In the rows, 128 means zero.
One hidden turn or mirror swaps the rows below in pairs. Which row is each named row swapped with?
The rows were stretched afterwards, more along some directions than others.
z327: [ 63 128 121 125 128 131 133 117 140 157 119 117 129 142 145 148 128]
z705: [171 129 132 124 122 141 126 156  80 158 142 138 129 129 140  99 140]
z395: [145 134 128 137 115 145 130  97 107 136 120 133 145 137 100 104 143]
z300: [129 124  97 134 169 129 130 111 136 140 152 118 100 121 159 113 138]
z839: [138  96 159 105  97 117 126 142 124 105 131 115 140 100 128 143 109]
z931: [138 118 118 128 131 129 126 107 104 140 121 114 146 139  94 111 153]
z570: [131 118 115 135 115 150 118 113 136 127 126 121 138 140 116 120 159]
z815: [127 115 137 116 139 116 129 128 162 112 135 112 115 119 111 127 119]
z981: [170 126 125 125 126 142 117 154  79 155 139 137 138 122 134  98 149]
z719: [114 133 122 107 127 114 138 112 162 123 119 114  86 124 116 140 100]
z493: [177 121 121 116 130 150 117 158  89 160 146 132 117 117 134  92 142]
z758: [130 133 128 113 121 131 145 113 168 129 150 112  98 147 105 136 112]
z116: [131 124 102 132 165 128 140 109 143 137 153 124 110 122 159 111 148]
z245: [169 121 134 121 121 141 124 146  82 159 140 140 123 126 131  97 142]
z641: [144 118 132 103 121 113 133 146 152 116 140  93 115 123 110 130 124]
z566: [117 138 102 142 179 132 141 110 128 151 143 129 100 137 158 111 141]
z84: [170 125 129 116 123 136 121 159  82 149 140 142 123 117 136  94 146]
z192: [151 116 113 142 145 143 107 130 122 128 117 128 146 128 130  87 171]
z284: [138  89 163 101  96 116 135 133 126 112 138 114 133  92 119 142 113]
z472: [130 131  99 127 173 138 142 110 134 161 151 125  90 124 159 107 140]
z33: [133 102 159 104 103 109 135 144 121 114 143 112 141 100 118 148 115]
z219: [139 133 103 135 130 136 117 108 128 132 100 124 125 138 136 102 149]
z977: [121 114 133 100 128 109 147 107 140 127 140 103 113 120  76 141 110]
z517: [150 105 131 147 122 160 115 113 126 139 153 134 152 139 126 108 165]
z718: [139 141  91 136 170 134 135 116 132 157 155 123  94 142 165 100 142]
z143: [ 65 141 115 127 126 121 130 129 134 158 128 121 126 149 142 140 129]
z135: [ 67 141 112 127 131 132 129 130 138 161 127 128 122 151 142 145 125]
z861: [130 139  97 142 179 135 136 117 133 148 144 124 102 137 164 107 146]
z836: [125 109 149 114 116 130 146 120 159 136 177 126 117 122 104 134 130]
z757: [138 100 160 108 101 119 130 143 114 115 143 117 143  96 125 145 114]
z725: [164 129 132 120 119 141 125 158  76 158 145 141 135 119 134 101 143]
z592: [ 63 131 114 122 130 136 137 121 151 149 117 123 125 133 142 135 121]
z715: [131  96 160 105  97 118 132 147 120 114 139 116 140  93 125 148 116]
z651: [123 125 138 106 108 133 144  99 146 122 136 123 110 110  78 136  98]
z469: [153 119 114 135 130 141  99 146 111 128 116 106 140 141 125 115 157]
z908: [ 62 136 113 124 128 135 131 131 151 148 116 120 128 137 143 142 125]
z466: [128  96 167 111  99 107 130 143 117 113 137 103 150 107 123 152 125]
z226: [ 56 125 119 123 120 122 127 126 149 141 125 113 124 135 143 157 124]

Swapped with z469: z641
Swapped with z651: z395
Swapped with z861: z908
Swapped with z300: z143

One hidden turn or mirror swaps the rows below in pairs. Which row is each named row swapped with?
The rows were stretched afterwards, more along some directions than others.
z450: [166  72 113 140 134 121 114 120 115 100  87 140 113 111 144 149  96 133]
z373: [114  96 140 153 125 124  97 112 107 133 141 132 132 142 134 105 145 131]
z155: [104 149  84 144 166 201 120 119 161  94 110 159 140 157 154 105 143 162]
z532: [131 100  81 150 149 167 125 126 149  84  95 143 119 131 124 162 133 151]
z697: [111 127 116 151 136 196 103 103 140  97  93 128 151 140 157 106 150 156]
z746: [140 149 138 101 185 144 125 114 106  97 119 136  99 134 155 118 128 127]
z590: [149  76 103 143 117 142  99 131 119 115 100 135 133 122 155 166 109 151]
z558: [130 187 106 135 171 174 126 113 129  95 109 141  93 131 122 140 131 146]
z571: [109 147 110 162 126 143  85 112 126  94 112 129 131 135 122 130 139 139]
z487: [141  63 117 151 122 127 107 137 105 110 128 130 141 132 129 173 116 140]
z458: [147 146 106 115 156 165 128 123  98 101 112 135 106 138 133 163 137 149]
z462: [141 154 153 118 137 145 112 105  95 108 131 111 111 133 138 131 135 113]
z523: [161 114 112 127 153 152 113 100 109  97 117 124 106 112 156 130 131 146]
z848: [115  74 126 107 153 138 128 154  93  91 132 131 130 132 110 138 129 153]
z515: [130  79 126 108 133 142 125 143 101  90 105 152 127 100  98 175  99 167]
z772: [102 172  97 162 148 162 117 117 140 106 133 145 144 136 148 124 141 153]
z95: [133  79 120 162 120 115  87 134  98  92 124 140 120 112 124 161 102 178]
z961: [169 129 117 129 147 149 115 102 114  95  81 142 123 118 167 140 125 112]
z338: [ 86 117  99 154 142 166 144 122 136 110 130 138 135 137 108 126 136 166]
z742: [124 132  89 111 158 168  86 132 115  69  83 132 111 133 104 149 117 176]
z249: [134 132 139 120 159 123 113 112  96 119 129 116 115 153 115 108 137 109]
z188: [161  66 118 136 135 125  95 126  98 107  90 117 115 137 136 153 130 120]
z165: [141 118  99 138 150 170 109 100 126 106  99 116 125 142 165 106 143 149]
z971: [102 135  95 139 129 182  83 115 134  84  92 133 124 155 113 122 125 172]
z125: [114 115 102 126 128 161 127 147 109  79 120 151 119 133  73 174 115 168]
z434: [160  81 114 128 124 138  96 124 106  89  84 136 121 127 148 141 102 146]
z2: [ 93 105 128 124 118 147 103 120 114  91 124 149 118 118  94 130 114 165]
z289: [150 132 103 133 155 164  94 120 125  79 100 163  95 126 126 145 122 153]
z468: [119 129 147 100 145 114 124 123  96 117 137 152 127 113 118 114 117 136]
z762: [153 144 109 146 136 150  97  88 121 123  95 127  90 134 155 133 132 131]
z171: [135 120 136 113 138 133 100  94 113  94 129 136 131 108 144 116 120 139]
z717: [148 137 109 123 160 126 107 123 105  95 136 130 107 144 101 135 128 137]
z243: [110  93 100 146 157 176 129 113 140 115 106 150 126 128 133  92 145 171]
z269: [151 160 128 110 153 129 109  97 106 100 109 133 106 106 158 126 118 130]
z574: [130 124 123 135 162 133 137 156 100 107 118 141 126 136 110 157 114 117]
z275: [126 126 107 143 146 145 135 151 103 117 117 142 130 136 122 165 112 141]
z779: [128  91 129 125 160 130 152 141 103  97 131 156 130  99 108 167  98 154]
z425: [ 89 157 130 141 137 157 104 125 122 107 142 141 146 129 134 130 141 164]
z727: [133 181  90 124 159 165  94 123 120  75  92 144 110 151 120 140 107 152]
z837: [121 157 101 141 160 182 124 125 133  94 113 148 109 113 126 144 138 174]
z966: [135 135 117 139 145 145 110 113 108 105 129 133  77 128 122 146 121 145]
z67: [140 126 117 118 171 119 114 132 106 106 109 119 129 153 130 114 124 113]
z30: [146  93 117 105 143 112 122 143  92 109 117 146 118  97  91 153  96 133]
z669: [136 157 135 112 120 121  96 105  84 104 128 120 115 126 118 125 130 129]
z797: [114 136 118 145 123 145 130 147 110 100 128 130 139 139 132 171 131 135]
z308: [101 113 109 163 126 139  87 120 131  98 127 144 141 138 142 133 119 152]

Swapped with z961: z797
Swapped with z515: z487
Swapped with z269: z772
Swapped with z67: z727

